One turn sends every row of this set to another row. A few are shown first. Where does it send the rows asked after them?
sikel: [-11 -10  -1 -29  23  15  22 -32  30  -7 -14  13 -30 -10   0  11  27 -25
   7   9  25  13]
dodig: [ 15  13  13  -7  -2  15 -13  15   8 -14   7  -5  12  12  -7 -10   1  20
 -26 -41  10  -6]
vita: [-12 -19  -2 -30  20  42   4 -15  18  -6 -29   9   2  -1  -1 -22  20 -18
  -1 -14  15   5]
vokug: [-13 -12   1 -22  -7   2  31 -37  12 -17   2  10 -16  -3 -16  -1  -2 -18
   4  28 -10  20]
goker: [ 29  18  24  19  15 -19   1  18  25   4  11 -10 -25  -4  15  11  10  12
   8  -7  10   9]
gofod: [-17   4 -20 -22   0 -19  37 -23  33 -25   5  14 -22  -4 -12 -11  -3 -21
  17  14   9  15]
gite: [ 14  25  16   0   2   2 -34  16  24   1  15  -1  -4  11   7 -16  -2  25
   9 -17  -2 -12]
Livob: [  7  23  20  -6   3 -27 -25  -1  25  -2  16  -4 -18   9  -2   1 -14  38
  21 -17  10  -2]
zipag: [ 16  33 -18  14  29 -10  11   6  26   1  12   0 -23  -1   3  23   3  28
  13   5  14   3]
Badu: [ 23  12  27  10  12 -30  -7  13  11  -7   3 -15  -9   8   1   4  -1  27
  16 -25   7  21]
Lir: [ 17  17  -6  -4  22  22 -18   9  10   1  10  -5  16   7  -8 -13 -17  23
   0 -31  -1 -16]
Gebu: [-12 -19 -14 -18 -21 -10  24 -14  19 -12 -22  14  -4   8 -26 -34 -20  -3
   3 -11  10  -1]
kemo: [ 21  13  31  -2  22  -3 -20  16  11  -7  13 -19   5   0  11 -14  -4  14
  10 -34  -2   8]
ribu: [-31 -21  -9 -22  18  21  30 -19  13  -7 -25   0 -21 -13  17 -17  -8  -1
   9  19  13  11]
moz: [  3  35   2   2  22 -15  16   5  31 -20  25  -3 -26  -6  12  22  16  17
  -5  -7  25  15]
Nula: [  0 -11 -18 -36 -10  27   0  -8   0 -15 -32   5  -2  16  -5 -17   7 -25
  -4  -3   4  -2]
lus: [ 13  22  -5   1  15 -24   0  -7  12  -8  16  -3   2  11 -27  10 -20  40
  14 -22   3   8]
butut: [-26 -15 -10  -3  15  -1  40 -27  23 -17  -9   2 -28 -16 -13  -2  11 -10
  22  19   0  19]
dore: [ 10  38   8   5  12 -11 -21  13  32  -3  16  -1 -24   7  18   4  10  27
  20   3   5   2]
dazi: [ 11  20   8 -16  23  21 -11  10  10  -9   1 -15 -19  -3  24  21  14  12
 -19 -24  34  -8]
tep: [-22 -29  -2  -4  -5  -2  29 -26  12 -15 -17   4  -5  -2 -38 -20  -4   0
  14  -5 -10  14]
mosa: [ -8 -18   2 -32  -7  26  11 -31  -6 -17 -15   3  -4   5 -10  -6   4 -21
  -2  18 -13  15]
pupet: [-16  -2 -23 -40  18  13  17 -15  15 -18 -24  -3 -29  -5  21  -1   5 -22
  14  11  26   5]
vepuf: [ 25  22  -4 -12  28  22 -15  -4  11  11  10 -10 -19  -4   8  28  -2   9
  -3 -11  18 -24]
suzug: [-16 -31  -2 -17   4  36   9 -18  -1 -10 -30  -3   1  -1 -18 -21   5 -14
   4  -7  -8  -1]
gisug: [ 27  10  34  -1  22   0 -14  10  20   6  16 -17 -19 -12  21   5  -1   1
   3 -23  14  -8]
seko: [ 17  22  20 -12   8   0 -36   3  18   8   5  -9 -27   6  17  14  -1  24
  10 -11  18 -17]
kiku: [-19 -12  -8  -5  10 -13  39 -21  39 -11 -15  24 -15  -2 -21 -16  16   0
  15   5  16  29]
lotu: [-27 -31  -6 -10  -2  11  32 -15  10  -4 -31   7  -7  -3  -7 -31 -18  10
   4  10   5  11]
Nez: [-18 -21  -6 -21  22  33  18 -25   7 -11 -23  -8 -25 -14   4   6  17 -23
  10  13   6   3]
Mevef: [-11 -25   5 -24  -3   3  13 -28  16 -13 -24  18   9  12 -36 -22   7  -2
   5 -22   6  20]
zun: [  2  18  10   6   2 -29  13   4  25 -18  19   0  -4   5 -19  -3 -10  37
  -8 -33  18  11]

gofod goes to Gebu
suzug goes to Nez
gite goes to seko
Now these:
Mevef goes to vita
moz goes to zun
lotu goes to mosa
kemo goes to gisug
vepuf goes to zipag

